(in the rows, 128 means zero)
Each path below is one point turned by a fixed rotation once a step. After each direction that follows a path, write how fast that rotation turns it, in degrees per step (0 if it stays still).
Each turn is a multiple of 5 degrees from 10 to 175, or 0.
Each row of a path follows its step; steps can be skipped.
path 1
step 0: [132 133 123 132 132 127 128 135 131 117 134 127 124 113 122 156 127 132
 142 123 129 138 123 136 131 130 119 135 129 129 125 126 135 121 132 134
 137 132 126 126 116 132 121 139 125 119 134 122 121 124 117]
step 3: [129 116 126 127 134 144 114 123 131 122 120 131 127 127 132 146 134 133
 140 124 143 131 132 124 143 139 132 122 126 124 132 135 139 130 128 140
 129 137 132 121 122 114 121 128 126 127 137 126 129 130 131]
step 7: [132 140 122 144 142 138 122 130 142 122 124 133 122 120 126 131 141 117
 133 121 128 136 133 136 129 123 135 128 114 123 120 125 125 114 123 136
 142 133 126 134 136 121 128 128 126 124 130 120 127 121 125]
step 9: [135 125 117 140 140 133 119 126 143 126 123 127 120 114 125 126 129 125
 128 124 134 144 134 130 138 135 132 129 126 128 135 122 137 118 121 136
 133 136 129 140 127 125 128 126 136 121 124 126 106 121 122]
step 11: [139 132 116 133 136 122 117 127 141 124 129 137 133 127 129 124 115 135
 125 119 135 143 129 123 146 147 129 125 129 134 130 122 132 129 127 142
 126 140 120 128 130 127 123 125 128 125 127 124 121 116 132]
step 12: [128 128 114 129 129 134 121 127 132 135 129 133 137 132 117 129 127 126
 128 117 127 150 130 133 144 132 126 117 125 127 128 136 134 124 144 138
 121 136 114 136 129 119 123 143 133 130 130 134 126 132 134]
step 13: [128 135 126 137 129 129 127 127 148 127 129 135 137 140 132 129 116 138
 128 116 133 138 129 123 132 132 128 122 120 140 128 128 124 118 129 141
 139 125 112 133 132 124 123 145 134 125 128 128 131 120 135]
step 14: [115 139 116 126 137 129 125 134 140 135 126 124 133 132 134 131 133 129
 128 118 131 142 121 128 144 126 126 123 118 113 124 143 125 126 128 140
 134 130 113 124 124 132 122 145 132 133 130 127 125 126 126]
step 17: [129 138 126 125 127 126 116 119 140 134 125 125 116 118 133 140 127 132
 123 120 139 136 128 111 131 139 112 133 120 120 122 127 146 127 128 130
 127 123 123 136 124 131 130 136 127 128 126 135 126 117 120]
Speeds:
[129 127 129 129 127 126 131 129 130 130 128 128 128 131 126 129 121 129
 128 126 133 127 125 125 130 129 132 131 128 132 128 125 128 132 125 127
 131 124 130 129 131 127 130 127 129 130 129 129 127 127 132] => 155
[129 130 126 133 128 127 130 127 127 128 130 129 126 128 127 123 128 124
 129 129 127 128 127 127 128 127 135 130 127 127 128 128 128 126 129 130
 127 132 132 132 125 129 129 124 130 123 126 132 130 127 131] => 25
[127 128 128 130 123 131 126 130 127 130 127 128 128 128 123 128 126 126
 130 129 128 127 124 127 123 131 127 126 130 129 129 129 126 125 133 126
 127 128 125 131 126 126 132 127 133 127 128 126 123 126 127] => 95
[129 126 128 125 135 128 129 130 128 130 130 128 130 123 125 130 125 131
 130 131 128 130 129 127 126 131 128 128 125 130 131 125 125 130 130 129
 123 129 130 130 125 125 125 127 126 129 125 129 128 129 128] => 40
path 2
step 0: [123 125 128 124 125 137 132 122 132 117 135 122 128 114 127 128 129 121
 138 146 138 127 116 143 130 144 125 128 135 137 144 119 137 124 109 135
 128 126 122 132 119 135 124 143 137 118 119 123 136 144 139]
step 6: [144 131 142 126 130 125 127 136 142 129 144 120 139 133 120 129 142 131
 139 124 124 138 132 133 125 127 133 128 129 120 129 127 125 137 127 150
 113 139 118 113 121 124 143 117 138 127 133 128 120 120 124]
step 7: [121 132 115 127 128 130 116 130 120 122 134 141 138 135 124 120 119 119
 115 137 123 135 132 127 119 122 121 118 119 135 121 128 130 129 138 141
 137 110 147 140 129 136 131 116 141 133 120 128 126 124 145]
step 8: [114 131 122 137 118 120 129 142 131 117 124 116 122 107 123 135 134 128
 131 129 134 142 136 129 134 144 123 130 121 129 124 144 142 122 130 113
 121 139 128 121 126 123 134 126 119 140 137 119 119 123 130]
step 9: [144 122 124 133 139 134 140 117 124 129 132 137 142 125 130 136 115 126
 128 124 120 134 136 116 125 121 132 134 122 126 150 135 124 126 115 121
 114 105 129 116 128 125 127 134 130 136 128 135 137 139 137]
step 12: [126 133 128 127 120 112 128 136 129 117 117 127 122 133 122 122 119 120
 111 141 122 130 126 136 119 112 138 126 138 123 139 120 137 135 136 127
 128 131 146 125 134 115 133 149 133 121 136 118 130 129 137]
step 17: [124 126 128 142 120 114 130 133 135 131 141 119 126 136 119 135 122 134
 123 130 128 119 110 141 120 145 119 122 114 123 136 118 118 128 130 122
 137 125 141 111 133 122 132 127 117 120 133 139 137 131 138]
step 18: [129 127 137 122 125 123 132 125 126 128 142 129 134 110 143 108 135 117
 126 123 136 131 134 135 141 123 130 139 128 130 119 129 139 113 124 133
 138 113 113 121 121 114 129 129 138 120 121 127 144 126 132]
step 19: [134 136 120 127 126 129 124 131 120 138 137 110 120 126 123 142 128 132
 126 124 126 126 131 121 109 125 125 120 136 149 137 131 113 121 139 143
 120 118 121 122 121 128 128 118 130 121 139 118 115 121 117]
Speeds:
[130 127 127 127 130 128 127 126 124 128 132 128 129 128 126 128 130 123
 129 127 126 127 126 128 128 134 128 128 124 127 124 125 132 132 127 130
 128 129 128 130 133 127 126 124 129 125 125 125 132 127 128] => 100
[129 128 127 129 126 124 125 126 132 124 126 128 130 124 132 131 131 128
 131 127 134 125 130 130 128 129 129 127 129 127 125 129 130 127 129 125
 129 129 124 130 126 132 124 127 132 126 127 126 128 129 130] => 140
[125 124 131 132 129 128 124 128 128 129 131 132 128 129 127 128 124 133
 128 127 129 131 126 128 128 128 123 127 127 129 121 132 129 126 128 124
 129 130 130 128 128 126 129 129 126 126 130 127 130 129 126] => 115
[130 131 125 125 125 132 127 124 124 127 131 128 127 129 128 127 127 132
 126 130 128 126 128 130 126 128 126 125 129 128 127 128 132 127 133 130
 125 126 129 127 130 129 125 131 128 129 130 127 128 135 130] => 155
[129 128 130 130 129 127 132 126 128 129 130 128 130 128 132 128 126 128
 132 131 126 131 127 133 126 126 124 128 129 122 128 122 130 128 127 126
 123 129 128 128 125 128 130 130 129 127 131 127 131 125 131] => 125
